Look-ups in named tables: a row name and a column name give one cell, copied from the table.

nolun:
columns: vosov, pir, subaf, bak
suf: [234, 107, 125, 175]
guso: [184, 108, 155, 113]
bas: [118, 36, 180, 129]
mur: [113, 149, 138, 117]
pozabu: [80, 127, 136, 157]
puzarov: [146, 166, 163, 116]
nunivo: [113, 158, 114, 113]
gasabi: [95, 127, 135, 110]

vosov of mur: 113
pir of nunivo: 158
bak of gasabi: 110
pir of puzarov: 166
subaf of pozabu: 136
pir of pozabu: 127
bak of suf: 175

semu
columns: nevoka, lave, ded, mema, sive, dudo, lep
nam: [161, 91, 151, 198, 43, 165, 161]
delelon: [189, 242, 203, 88, 198, 93, 189]
fak: [85, 57, 67, 140, 217, 149, 85]

What is the ded of fak in semu?
67
What is the lave of nam in semu?
91
What is the dudo of nam in semu?
165
What is the lave of fak in semu?
57
What is the nevoka of fak in semu?
85
What is the lep of fak in semu?
85
What is the lep of delelon in semu?
189
What is the sive of delelon in semu?
198
What is the dudo of fak in semu?
149
What is the sive of nam in semu?
43
What is the ded of nam in semu?
151
Row with the largest lave: delelon

zipu
columns: tuda, vezimo, tolava, vobile, vev, gik
tamuris: [-3.42, -3.63, 4.82, 3.53, -0.19, -3.70]
bepe: [-0.65, -2.44, -3.57, -4.01, -3.35, -1.23]
pamapun: [-2.34, -0.66, 1.00, -2.91, -1.34, -2.17]
fomozig: [0.18, 5.47, -6.82, -5.73, -1.91, -2.00]
bal: [-5.38, -2.35, 4.36, 7.34, -2.33, -1.37]
madotob: [-1.29, -7.21, -0.64, 4.16, -1.53, 0.47]
zok: [1.26, 2.32, -7.45, -1.73, -2.05, 3.32]
vul: [2.19, -2.75, -4.46, -3.00, 0.00, 1.17]

vobile of tamuris is 3.53
tolava of zok is -7.45
vezimo of tamuris is -3.63
vev of fomozig is -1.91
vev of madotob is -1.53
tolava of tamuris is 4.82
tuda of zok is 1.26
vobile of fomozig is -5.73
vobile of pamapun is -2.91
vev of vul is 0.00
tuda of bepe is -0.65
vev of bepe is -3.35
Which row has the largest tuda? vul

poreme.csv
,pif,pudape
fim,57,70
nilid,50,69
paga,58,62
viga,32,-48
dul,31,-52
misagum,25,-69
vis,27,-62

What is the pif of nilid in poreme? 50
What is the pudape of paga in poreme? 62
What is the pudape of dul in poreme? -52
What is the pif of viga in poreme? 32
What is the pudape of fim in poreme? 70
What is the pif of vis in poreme? 27
What is the pudape of nilid in poreme? 69
What is the pudape of misagum in poreme? -69
What is the pif of dul in poreme? 31
What is the pif of paga in poreme? 58
What is the pif of fim in poreme? 57

suz =
        zon   vuv  pali  dolakap  fad  zugir  divizag  zibofo   med  giva
fulado  1.1  -3.1   0.8     -1.5  1.5    3.3     -0.1    -5.2   6.1   1.7
zef     1.3   2.4  -1.5      2.8  1.4    1.1      0.0    -3.3  -0.1   1.9
nuv     1.0   1.4   0.8     -1.0  1.7    1.7      0.5     3.0   5.1  -1.5
tovig   2.7   1.3   2.5      3.9  2.7    3.9      1.8    -2.1   3.1   5.1
kevagi  1.1   0.7   6.3     -0.7  1.1    1.3      3.3    -4.4   0.3  -4.6

What is the divizag of nuv in suz? 0.5
What is the zibofo of kevagi in suz? -4.4
What is the giva of kevagi in suz? -4.6
What is the pali of fulado in suz? 0.8
What is the med of tovig in suz? 3.1
What is the zon of kevagi in suz? 1.1
What is the pali of zef in suz? -1.5
What is the zibofo of zef in suz? -3.3
What is the dolakap of zef in suz? 2.8
What is the fad of zef in suz? 1.4
What is the fad of kevagi in suz? 1.1
What is the dolakap of fulado in suz? -1.5
What is the vuv of fulado in suz? -3.1
What is the zibofo of tovig in suz? -2.1
What is the zon of tovig in suz? 2.7

zosuzi =
	nikena	vuseso	regobo	zus	reremiz	soku	toza	fid	mefi	pabu
kupe	146	74	131	76	95	76	49	115	90	52
kor	147	52	227	108	95	83	47	103	102	45
nud	132	139	69	128	139	203	135	89	106	81
fek	144	182	114	107	105	146	187	109	70	53
vos	120	197	37	109	139	183	147	83	124	90
vilaza	110	157	102	91	124	200	176	60	99	119

What is the soku of nud in zosuzi? 203
What is the vuseso of vilaza in zosuzi? 157
What is the regobo of vilaza in zosuzi? 102
What is the regobo of nud in zosuzi? 69
What is the fid of vilaza in zosuzi? 60
What is the reremiz of kupe in zosuzi? 95
What is the soku of vilaza in zosuzi? 200
What is the vuseso of kor in zosuzi? 52
What is the reremiz of nud in zosuzi? 139
What is the toza of kor in zosuzi? 47

Table bigu
,sebor,guzu,lasuvot,zel,per,fivo,genuvo,feg,pimumu
sig,5.228,4.772,4.347,4.823,6.287,3.679,4.770,9.300,2.209
mutar,4.992,4.877,5.370,5.363,6.022,4.995,6.107,7.122,3.032
botin,5.170,4.830,4.648,4.976,6.236,3.507,4.559,8.369,2.484
mip,5.265,5.519,4.551,5.092,5.734,5.732,5.325,4.118,5.156
tugibe,5.818,5.117,4.089,5.249,4.984,5.373,4.734,5.424,5.598
ler,5.218,5.226,4.915,4.965,4.998,4.998,4.714,5.114,5.542

mip, fivo => 5.732
mip, per => 5.734
mutar, zel => 5.363
sig, lasuvot => 4.347
tugibe, pimumu => 5.598
mutar, sebor => 4.992
botin, zel => 4.976
mip, genuvo => 5.325

paf =
         dez  kuz  muf  vofe  kapap  sak  lafu
davabep  369  574  831   574    507  829   440
sote     802  567  301   567    642  298   747
vurar    599  598  596   598    598  596   598
pamifen  569  575  599   575    572  596   584
nug      652  628  514   628    641  529   569
kereni   590  580  574   580    583  573   593
tamanil  627  605  574   605    612  575   616
boso     828  546  209   546    636  208   746

kereni, sak -> 573
tamanil, vofe -> 605
vurar, lafu -> 598
boso, vofe -> 546
kereni, lafu -> 593
sote, kuz -> 567
davabep, muf -> 831
Row with the largest dez: boso

Table gatozul
,tegav,nonas,rim,kag,miko,rotove,bon
letel,133,141,145,138,131,109,133
zabe,109,132,127,134,112,128,110
gef,132,98,104,96,116,124,135
fimi,134,59,63,61,117,152,138
ret,105,101,98,102,113,109,103
saz,243,81,125,55,229,26,229

What is the kag of ret in gatozul?
102
What is the miko of saz in gatozul?
229
What is the rim of fimi in gatozul?
63
What is the miko of zabe in gatozul?
112
What is the nonas of fimi in gatozul?
59
What is the tegav of zabe in gatozul?
109
What is the bon of zabe in gatozul?
110
What is the miko of letel in gatozul?
131
Row with the largest rotove: fimi

Table bogeg
|  | bez | nugag | vutudo | paside | gil | sime | ledarub | banik | rer | loroso |
|---|---|---|---|---|---|---|---|---|---|---|
| zadab | 46.796 | 43.540 | 32.172 | 89.896 | 26.984 | 44.276 | 9.947 | 46.090 | 41.986 | 50.517 |
| neza | 44.063 | 41.514 | 53.663 | 9.575 | 62.741 | 43.684 | 79.282 | 49.028 | 48.929 | 41.263 |
| regibe | 43.798 | 47.829 | 32.159 | 20.265 | 31.530 | 36.432 | 30.370 | 29.782 | 43.704 | 29.623 |
| nizesoz | 45.510 | 47.651 | 33.384 | 52.783 | 32.135 | 40.956 | 28.053 | 17.081 | 40.057 | 45.750 |
| nedim | 45.058 | 47.956 | 36.399 | 37.242 | 37.620 | 40.663 | 39.569 | 12.716 | 40.411 | 43.995 |
| laf | 46.124 | 46.407 | 31.561 | 71.816 | 28.001 | 42.088 | 17.352 | 26.857 | 40.473 | 48.521 |
| sada | 44.839 | 47.633 | 38.653 | 35.351 | 41.360 | 41.285 | 46.471 | 13.306 | 41.567 | 45.899 |

paside of laf is 71.816
paside of nizesoz is 52.783
vutudo of nizesoz is 33.384
ledarub of nizesoz is 28.053
bez of regibe is 43.798
sime of nedim is 40.663
sime of nizesoz is 40.956

